which system made each run:
In the rows, zero is written as 128.
J_523, trace 1 (7 x 28):
[[127 148 145 123  69 152 149  83 128  96  68 126 114 124 132 135 114  93
   67 128 151 109 186 142 108  95 151  99]
 [108 125 145 117  48 133 122 101  92 102  94 136 123 122 122 134 133  95
   85 187 146  97 179 143  93 129 166 111]
 [111 115 131 120  64 115  75 131  88  79 116 140 107 139 139 125 142 106
  112 215 120 125 155 143 120 174 162 110]
 [129 109 109 121  91 104  63 132 100  59 124 121  86 156 147 114 123 103
  123 189 111 174 133 138 148 164 145 111]
 [155 117 110 135 103 118  91 132 127  53 100 117  76 176 136 105 101 101
  105 134 112 202 134 137 167 124 133 115]
 [156 121 131 152  89 139 128 116 135  81  79 115  87 165 117 109 110  87
   71 109 123 179 174 137 160  87 131 119]
 [147 110 146 170  54 139 142 119 104 124  77 124 121 140  99 115 103  99
   59 126 142 135 201 139 132  82 138 146]]
J_131, trace 2 (7 x 28):
[[130  82 115 168  90  99  91 166  82 126 141 144 135 150 100 111 131 127
  122 205  98 165 143 132 164 152 139 171]
 [146  88 107 171 122 104  87 162 113 124 162 139 118 160 103 106 127 132
  137 178  94 184 119 135 189 145 121 172]
 [146  99 109 173 124 110 110 153 135 121 154 148  97 165 110 115 127 129
  133 149  86 217 117 131 198 133 113 163]
 [153 102 121 177 102 128 144 130 151 123 131 151  96 167  96 112 133 106
  107 135  91 216 152 127 197 122 117 155]
 [141 100 142 188  69 137 158 125 131 149 118 153 109 157  94 126 136  99
   83 160  95 192 180 132 180 114 134 159]
 [132  92 150 190  71 127 144 143 107 164 135 163 144 141  84 124 142 119
   87 178 103 157 180 130 164 128 135 182]
 [134  85 134 185 105 116 128 159 105 177 159 162 160 132  78 127 152 139
  125 185 104 148 146 120 164 145 136 196]]
J_131, trace 3 (7 x 28):
[[120 146 147 103 106 141 130 106 105 126  81 100 153 100 139 126 101 127
   97  94 177  50 153 133  68  86 145  97]
 [123 141 141  98 146 124 102 142  86 128 107 100 174  90 134 123 101 150
  127 113 170  36 136 127  67 115 141 120]
 [127 143 134  97 180 114  90 155 103 125 138  93 165 102 154 117 105 160
  150  78 161  58  89 127  84 109 117 117]
 [141 160 118  91 199 124 112 138 135 108 124  91 136 123 155 118 107 157
  155  40 157  94  75 121  99 105 102 103]
 [146 167 120  93 177 146 141 102 154  97 102  99 121 129 155 124 102 136
  123  33 157 111 106 126 107  81 108  89]
 [135 166 139 107 128 147 148  95 140 105  79 101 124 114 142 136 108 122
   99  50 163  94 143 124  91  68 126  87]
 [130 156 145 107 116 144 137 107 115 126  81 104 160  96 132 130 112 125
  102  89 179  61 159 131  76  84 137 103]]
J_584, trace 4 (7 x 28):
[[150 139 146 169 130 155 204 106 172 174 120 142 129 139 106 141 133 115
   98  75 130 156 159 121 155  72 114 154]
 [129 150 126 133 176 145 196 101 199 169 161 142 113 139 129 148 153 137
  145  73 110 162 101 116 150 111 100 122]
 [116 135 113 129 197 122 149 139 170 164 192 143 122 130 143 141 155 158
  186 107 105 145  64 112 149 157 104 133]
 [126 108 118 134 182 106 111 176 122 169 185 138 168 117 119 124 144 162
  184 138 120 104  80 118 136 167 112 163]
 [131  99 137 161 144 116 107 174  87 177 152 132 201 110  99 109 121 154
  135 136 142  70 118 125 109 121 116 187]
 [140 119 151 147 120 141 154 140 104 176 115 127 193  98  95 113 114 141
  107  97 160  55 150 125  99  87 130 159]
 [127 154 152 123 137 153 182  98 147 166 108 124 163 101 126 145 122 133
  101  58 160  65 153 119  91  78 132 116]]
J_439, trace 5 (7 x 28):
[[145 145 106 116 149 125 117 113 163  75 117 125  61 163 152 123 129 111
  133  95 104 209 102 135 168 127 112 102]
 [148 164 114 106 187 137 141 111 174  97 123 107  92 143 147 128 119 128
  136  40 131 146  88 123 131  98 102  88]
 [129 171 139 117 163 154 183  91 175 154 110 114 132 110 134 147 117 132
  114  43 156  96 120 124 111  79 116 104]
 [118 145 159 140 107 163 205  81 162 181 109 148 133 110 111 162 155 118
   98 101 141 100 170 125 117  89 133 131]
 [118 129 150 162  78 150 193  85 158 154 121 148 105 138 109 152 154  99
   88 162 104 165 180 130 155 115 145 141]
 [135 113 120 157  91 134 149 103 164 101 131 153  75 162 122 125 145  93
  104 161  89 220 145 137 184 142 133 129]
 [149 133 102 132 150 116 130 115 166  80 136 124  70 169 143 116 128 115
  136  95  97 220 110 138 177 128 116 114]]
J_439, trace 6 (7 x 28):
[[160 133 146 164 151 144 174 130 144 160 103 114 157 127 101 110 108 125
   91  47 147 119 146 127 148  71 107 160]
 [153 120 149 186 119 146 187 134 142 189 119 144 164 134  89 128 125 121
   89  88 131 137 165 119 147  78 126 180]
 [145  98 142 194 102 136 166 139 147 183 141 159 140 145  84 126 152 117
  101 133 106 175 161 128 171 103 114 190]
 [149  99 123 181 126 121 147 154 149 165 161 158 115 162  93 113 142 124
  130 135  80 197 134 120 193 133 112 175]
 [142 114 115 161 173 125 140 163 164 156 174 144 123 163 116 111 137 137
  160 110  94 203  92 124 188 132  98 166]
 [140 126 111 141 199 124 144 158 166 169 178 136 143 127 128 127 140 152
  172  75 110 150  76 112 159 132  98 145]
 [120 140 123 129 198 139 176 132 168 198 174 145 161 103 126 146 160 157
  174  87 124 107  89 111 124 132 102 148]]
J_584, trace 7 (7 x 28):
[[ 91 149 124  87  94 140 136  79 143  99 135 143  78 125 162 158 165 116
  132 183 110 130 127 136 117 171 148  89]
 [ 96 119 122 107  93 117  97 118 121  94 147 147  95 129 150 148 160 120
  143 222 103 148 132 136 128 190 156 109]
 [117  96 134 149  66 111  96 137 100 107 139 150 124 138 120 132 142 111
  119 237 104 145 155 146 144 165 157 149]
 [126  96 138 167  44 125 123 132 101 130 110 154 125 140  97 128 133 102
   81 200 110 147 188 147 151 131 154 159]
 [131 113 149 167  59 154 166 105 140 136 103 155 100 145 104 134 142  87
   67 161 115 168 185 142 160 115 143 144]
 [128 130 134 155  91 152 190  93 174 138 127 158  87 154 118 145 155  93
  104 137 105 185 159 130 169 121 130 126]
 [124 130 117 148 123 136 166 105 184 136 159 168  78 156 124 152 173 113
  138 150  82 207 116 131 176 154 124 134]]
J_523, trace 8 (7 x 28):
[[138 135 129  98 118 126  89 128  94  65  73  85 131 124 136  96  77 127
   94  85 163  85 133 145  92  91 136  99]
 [132 138 137  98 101 127  90 121  95  77  73  93 129 112 143 119  91 117
   98 111 168  64 141 136  76 102 148  89]
 [113 136 130  92 100 121  80 115  98  61  78  98 131 111 145 118 101 126
  103 131 166  73 147 145  81 106 153  86]
 [117 137 126  89 101 119  69 124  95  55  99 104 110 127 154 118 100 115
  110 146 159  86 129 139  88 133 150  79]
 [121 142 118  87 100 117  69 110 111  37  87 103  88 134 153 120 105 116
  116 140 144 115 127 137 105 131 145  72]
 [126 146 117  94  91 126  95  99 118  38  84 104  78 140 155 115 101  99
  104 132 135 135 144 147 113 121 149  72]
 [125 138 128 104  85 143 112  88 122  55  70 113  83 139 144 123 101  94
   87 126 144 135 164 144 114 113 144  79]]
J_776, trace 9 (7 x 28):
[[162 115 106 142 161  96  71 185 111  87 137 103 123 162 124  89  99 140
  145  95 127 167  87 128 163 127 105 138]
 [134 115  96 103 136  95  54 160 103  61 131 113  97 153 151 106 122 126
  150 152 115 162  90 126 141 171 133 106]
 [ 97 145 108  72 118 107  66 118 108  67 134 119 106 116 161 128 130 128
  151 175 132 102 102 135  92 168 149  87]
 [ 98 164 130  72 140 129 115 102 120 108 117 109 144  95 162 148 133 139
  141 125 166  51 112 132  61 138 141  85]
 [126 162 139  98 183 138 146 126 138 157 123 105 162  97 134 134 115 152
  145  53 165  60  99 118  77  98 112 113]
 [153 146 118 129 203 130 136 147 149 145 140 101 141 131 130 120 109 154
  149  32 144 125  81 119 128  93  98 129]
 [149 126 100 129 189 113 103 160 150 109 161 119 109 156 134 112 116 138
  161  77 111 179  70 120 165 132  93 131]]
J_776, trace 10 (7 x 28):
[[163 127 135 137 126 119  93 148 102  86  82  90 137 145 113  87  74 122
   90  69 157 119 143 131 131  80 123 116]
 [158 122 109 127 122 120  84 147 110  54  88  98 105 160 128  89  75 118
  101  85 137 164 131 142 144  91 126 110]
 [132 135 112 102 115 120  71 120 119  28  92 102  85 153 144 106  96 104
  109 126 126 159 123 139 138 133 137  80]
 [115 158 113  69 111 126  94  98 129  49  95 104  76 136 162 130 113 105
  110 120 147 121 122 140 114 127 150  63]
 [107 178 130  73 130 141 130  82 151  82  98 102 101 116 160 143 116 112
  121  91 152 102 126 141  87 104 137  60]
 [132 170 133  95 160 153 160  87 170 105  94 115 109 119 144 142 123 119
  128  41 149 123 121 122 100  86 123  82]
 [139 168 118 122 174 147 166 102 186 113 119 116  99 144 141 137 118 119
  134  35 126 159 104 118 137  93 109  98]]

runs to name:
trace 11 (3 x 28):
[[146 145 119 109 127 133 113 103 135  52  76  97  86 141 153 112  95 110
  102  67 149 137 125 138 125  83 127  77]
 [136 146 135 118  86 134 114 109 107  67  64 100 121 129 133 110  87 102
   80 100 157 101 169 139 109  82 141  97]
 [132 128 148 127  94 124  89 146  76 106  73 101 160 110 119  99  84 119
   90 111 164  66 166 134  97  92 148 121]]

J_131
trace 12 (3 x 28):
[[116 136 108 112 207 112 127 149 149 155 177 123 149 118 142 130 146 174
  185  88 123 108  58 117 120 144 103 131]
 [123 123 107 121 205 113 111 156 155 148 182 130 138 127 136 129 143 167
  184 115 114 133  52 122 135 161 102 131]
 [112 124 109 122 175 109 105 150 134 143 189 140 134 122 139 140 160 161
  187 152 103 139  59 115 146 176 115 136]]

J_776
trace 13 (3 x 28):
[[142 124 130 150  82 141 160  93 153  90  97 135  72 165 122 121 126  87
   84 131 108 213 162 133 173 116 128 111]
 [157 138 115 140 127 141 145 109 158  78 105 120  74 166 131 111 106  92
  101  82 115 203 143 133 170  94 118 111]
 [161 150 125 136 163 137 153 117 165 108 105 107 103 153 131 117 106 117
  111  28 131 167 121 127 148  73 101 113]]

J_439
trace 14 (3 x 28):
[[167  84 115 176 128  98  71 186  76 120 132 115 147 156 101  96 101 144
  128 137 119 146 125 130 159 131 118 164]
 [166 104 138 183 104 118 116 160  97 131  93 114 148 148  87  92  91 127
   82  95 140 138 168 128 151  74 129 164]
 [151 137 135 155 128 147 162 117 149 124  86 115 125 146 108 113  98 113
   79  48 141 149 154 130 145  59 112 141]]

J_584
trace 15 (3 x 28):
[[133 119 145 125 132 123 108 158  83 165 130 120 198  89 113 122 123 150
  129 126 162  38 129 121  82 118 139 153]
 [123 140 160 113 117 146 142 111 102 153  93 116 180  90 120 133 113 138
  106 102 168  32 156 123  76  88 138 126]
 [110 170 148  88 115 153 163  78 140 133 104 119 132  93 133 149 133 121
  114  99 163  60 142 128  74  88 140  98]]

J_584
trace 16 (3 x 28):
[[104 143 106 103 179 129 142 110 179 128 178 148 100 122 154 157 170 148
  184 130 104 152  68 123 130 168 117 101]
 [113 113 109 121 154 101  82 167 115 138 190 142 139 119 133 126 151 154
  178 173 107 121  77 123 132 188 129 145]
 [128  90 135 152 119 106  80 185  71 160 151 133 187 121  92 107 123 152
  136 176 130  83 124 121 124 146 138 175]]

J_584
trace 17 (3 x 28):
[[145 126 141 135  99 131  98 139  83  95  67  95 152 129 113  93  86 110
   76  98 169  86 165 136 103  76 137 121]
 [156 127 124 134 114 124  93 138 101  75  74  99 129 139 119  84  76 117
   89  72 156 120 148 129 127  78 130 119]
 [155 137 119 116 115 120  80 141 113  47  74  93 100 153 137  83  80 104
   96  88 139 155 134 138 139 103 131 102]]

J_776
trace 18 (3 x 28):
[[101 151 139 102 153 147 179  93 170 179 176 156 141  98 141 170 184 146
  157 130 117  94 107 120 111 143 125 127]
 [117 145 144 145 167 144 192 120 165 215 169 154 156 112 112 151 165 148
  156  97 127 108 110 109 130 124 108 151]
 [138 120 126 162 172 137 169 151 156 201 177 153 155 132 110 137 160 146
  147 110 106 150 114 114 156 125 106 179]]

J_776
trace 19 (3 x 28):
[[120 155 134  86 166 129 131 126 102 155 124 107 170  87 143 140 119 154
  143  92 162  40 112 120  60 109 139 115]
 [100 131 153 118  85 139 151 114 102 173 122 135 166  82 114 149 143 134
  110 160 156  44 160 132  77 118 160 134]
 [102 109 148 149  48 129 125 117 107 131 126 151 132 125 119 138 147 109
   93 231 119 113 176 140 123 155 159 145]]

J_439
